In the rows, 128 means zero.
The rows below fall into families. The same turns and mirrors carry the whole set onto itself and the rows of a family onto each other. For each named row, which other rows are in its family? Write them in the order they are listed.
These 32 rows form 4 families of 8 rows each.
nat: [143 138 129  96 133 140 144 125 146 132 163 131 118 116 160 128 144  84
 115 120]
Tukib: [116 122 101 107 148 114 125 124  76 144 128 136 135 135 122  79 142 101
 126 107]
vukup: [114 121 103 104 156 107 135 133  80 159 134 144 142 131 119 102 127  98
 123 102]
mov: [ 98 141  89 114 118 147 121 118 141 140 123 135 117 101 139 126 125 144
 138  75]
bok: [144 113 140 128 130 102 136 132  97 119 139 145 132 167 130 131 137 112
 124 179]
zuti: [147 141 127  98 130 128 138 120 136 132 169 121 135 111 156 140 158  94
 114 121]
Veki: [157 106 148 144 131 107 141 128  97 115 144 133 139 170 127 123 128 112
 119 164]
pofel: [109 121 118 141 145 120  99 124 111 110 157 101  97 161 134 159 116 106
 131 119]
bezo: [114 123 104 146 145 126  83 128 101 112 156 112 113 152 136 162 119 109
 122 115]
sezab: [140 124 134 112 106 128 179 119 136 141 110 156 142 119 130  88 133 147
 136 122]
sodek: [156 128 129 106  98 123 161 119 142 149 114 150 137 125 124  84 122 148
 117 129]
rupa: [107 123 104 113 146 106 127 136  81 136 120 145 149 128 134  87 136  94
 129  98]
sitir: [136 123 129 146 106 150 130 118 161  97 128 132 112 134 127 148 125 164
 137 152]
neto: [ 97 115  98 150 112 105 128 122  88 121 107 143 125 165 120 112 112 165
 127 129]
zenen: [104 119 107 145 126 122 126 125  90 122  99 147 129 172 129 115 103 174
 135 120]
zizoz: [ 96 126 114 156 146 116 110 123 102 119 149 112 108 143 141 172 126 103
 124 107]
mogo: [100 119 110 152 152 131 100 125  96 104 153 118 118 145 142 165 131 108
 140 109]
zomo: [119 125 109 113 143 104 132 129  76 157 139 136 143 137 140 102 127  93
 120  86]
dimep: [159 122 125 102 103 139 152 123 135 134 118 156 147 127 124  78 126 153
 133 131]
nito: [108 107 110 160 119 126 124 125 100 122  98 146 119 159 110 110  94 162
 144 116]
roral: [141 127 135 155  93 146 128 113 156  95 131 123 113 139 148 148 126 158
 135 136]
fufil: [140 125 137 152 101 140 138 122 162 109 139 131 120 135 144 169 111 156
 131 131]
Rik: [112 110 109 162 117 115 118 121  92 121 103 137 137 154 105 121 109 172
 143 118]
loro: [153 111 140 150 141 108 138 119 108 124 149 156 130 165 138 113 130 112
 119 171]
povo: [152 129 131 114 124 133 137 120 146 132 167 121 127  98 138 135 149  81
 122 119]
tuti: [158 134 141 108 137 149 135 124 149 132 160 124 129 104 145 138 140  91
 130 109]
Melot: [158 121 129 139 131 105 142 131 114 121 137 151 137 162 142 115 118  98
 124 175]
Rutut: [103 137  99 108 108 147 124 126 127 129 118 111 124 105 128 138 124 145
 139  66]
Mined: [148 124 133 144 105 148 135 110 156 119 146 123 105 143 132 163 116 163
 128 140]
sezef: [146 126 119 118 104 135 163 122 126 144 111 166 158 109 132  91 137 151
 126 119]
leko: [111 134  97 132 119 153 127 115 140 135 129 123 122 103 136 120 117 144
 133  60]
linem: [ 97 127 108 120 118 150 120 114 123 132 130 116 119 109 124 134 135 159
 133  63]

The rest of the family of sezef: pofel, sitir, neto, zomo, tuti, Melot, linem
The rest of the family of Mined: nat, bok, rupa, zizoz, dimep, Rik, leko
The rest of the family of fufil: Tukib, mov, zuti, Veki, sodek, mogo, nito

The rows below fall into families. The same turns and mirrors carry the whole set onto itself and the rows of a family onto each other. For each named row, which other rows are in its family? Write them in the order they are listed.
These 40 rows form 5 families of 8 rows each.
Vulu: [126 160 143 118 170 177 111 128  72 114 114  90 117 115 122 102 140 120
  99 174 143 108 115 101  86]
pitav: [113 147 139  90 121 149  82 117 103 146 126 102  83 101 170 151 126 177
 102 156 151 150 138  80 104]
Vif: [104 161 145 134 167 179  99 133  81 118 105 107 113 106 117 108 134 122
  81 180 158 111 107 105  91]
mem: [122 128 137  74 188 159 108 131 158 132 125  92  56  95 121 124 154 134
 113 144 138 107  93  92 116]
vebe: [ 81 146 132  76 112 146  63 128 129 145 128  99  91  99 115 124 117 159
 132 130 187 158 109  72 116]
sut: [ 75 165 115 154 141 155 141 124  91 131 129 115  89 131 114 114 102 110
 110 135 162 136 119 114 112]
Vog: [113 164 133  93 131 164  76 129 117 152 122 103  85 101 178 145 150 173
 111 158 157 142 139  90  96]
desaf: [ 91 142 119 112 181 164 145  94 134 129 156  65  70 138 135 152 120 149
 128 155 162 118 105  80 131]
pusum: [104 163 136 125 175 170  90 155  91 116 103 115 126 118 109 110 148 125
  96 165 165 102 110 104  95]
zibu: [ 65 130 138 120 129 179  86 109  93 116 162 105  96 112 133 149 152 145
 115 163  85 148 124  91 116]
zupu: [113 160 126 118 179 170  97 163  99 110 102 105 109 113 118 112 128 137
  96 169 155  83 109  93 100]
pofi: [103 171 128 110 131 173  82 142 103 157 128 104  78  90 177 138 138 166
  94 174 151 136 135  89 107]
bem: [ 82 145 128 108 122 148  70 142 132 139 131 107  92  88 120 110 115 137
 137 142 191 176 102  99 135]
dit: [ 39 135 132 117 153 167 103 114 101 144 129  81 110 114 117 102 177 117
 167 146 145 133 100  64 111]
pabul: [ 76 162 134  81 128 154  69 127 141 143 123 108  86 111 112 116 120 154
 132 134 202 141 114  74 138]
Suzev: [124 130 150  64 180 168 101 133 147 122 122  83  72  80 111 129 166 138
 118 140 136 128 104  91 113]
pused: [ 72 150 116  92 117 132  69 132 138 141 132  99  85 103 119 130 113 149
 136 143 180 174 107  90 131]
nelef: [ 55 157 141 103 155 177 110 124  96 145 139  98  92 113 124 106 191 129
 164 127 127 143 115  63  98]
sigo: [ 54 132 151 111 152 169  85 106 103 148 137  75 109  96 125  97 166 128
 171 141 148 140 101  66  98]
zinu: [ 58 143 135 150 150 155 124 128 103 129 148 127  85 135  85 107 109 118
 107 128 165 123 108  96 114]
denam: [ 62 123 115 144 125 168  96 125  93 104 147  93 118 121 150 129 133 143
 122 170  97 139  99  89 124]
Kug: [ 95 152 112 143 145 161 146 124 100 126 123 129  76 134 114 105 104 116
 120 124 170 135 110 106 130]
Diz: [122 146 131  90 129 146  89 132 106 140 120  94  77 114 183 141 116 162
  94 156 138 148 127 102 105]
Gav: [ 56 146 149 117 142 179  96 125 100 139 107 102  93  92 118  93 184 122
 163 133 139 122 121  73 115]
bibo: [ 97 116 151  72 198 152 110 132 136 131 118  80  71 110 119 128 149 136
 124 116 133 105 103  80  96]
lusad: [ 65 117 127 133 132 169 105 121  95 102 150  96 117 126 140 128 148 133
 128 153  89 134 126  78 135]
fis: [ 66 125 134 131 136 181  99 120 100 101 146  97 110 116 140 145 161 133
 124 157  84 136 130 101 109]
tagur: [100 139 112  88 163 183 137  80 128 108 159  87  88 143 122 147 121 146
 114 142 137 133  98  75 143]
Pobag: [ 71 183 131  94 130 151  66 146 125 138 130  99 102 102 116 135 130 158
 137 148 185 165 101  70 137]
Velis: [ 99 142 121 103 128 151  85 123 102 149 125 101  80  88 181 141 137 166
 111 144 151 148 133 127  99]
Sil: [114 148 108  92 162 175 139  92 149 113 159  77  87 128 128 156 116 151
 114 153 143 130  99  88 129]
gov: [116 168 118 108 164 189 108 134  86 121 109 109 125 120 131 102 135 134
 109 169 169 105 104 125  91]
viti: [ 85 133 111 108 157 168 140  97 147 139 174  82  72 122 139 144 119 160
 110 143 152 138  86  70 131]
Lutov: [111 130 137  54 188 171 111 145 144 115 132 104  78 119 104 127 157 133
 119 130 131 128  98 107 103]
guva: [107 125 142  72 194 147 117 135 150 145 123  95  64 109 109 136 159 137
 123 125 150 117  94  86 105]
neb: [ 60 111 118 132 146 161  84 109 100  93 159  77 112 110 132 145 147 145
 135 167 110 136 117 104 120]
nak: [ 52 128 133 108 145 172  99 123  96 133 126  86 107 106 127  91 178 113
 161 134 132 110 117  62 114]
surur: [ 69 164 140 152 154 140 124 151 101 131 122 122  73 133  99 133 104 121
 115 135 161 129 111 108 125]
Buv: [112 145 113 106 165 173 138 102 162 129 160  84  72 128 129 132 116 149
 116 147 144 134  87  77 142]
dobob: [ 70 159 136 156 143 168 126 129  99 137 127 119  89 124  97 100 105 112
  99 131 167 141 102 105 105]

The rest of the family of tagur: zibu, zupu, pofi, bem, sigo, Kug, bibo
The rest of the family of mem: pitav, Vif, vebe, lusad, nak, Buv, dobob
The rest of the family of fis: sut, Vog, pusum, dit, pused, Sil, guva

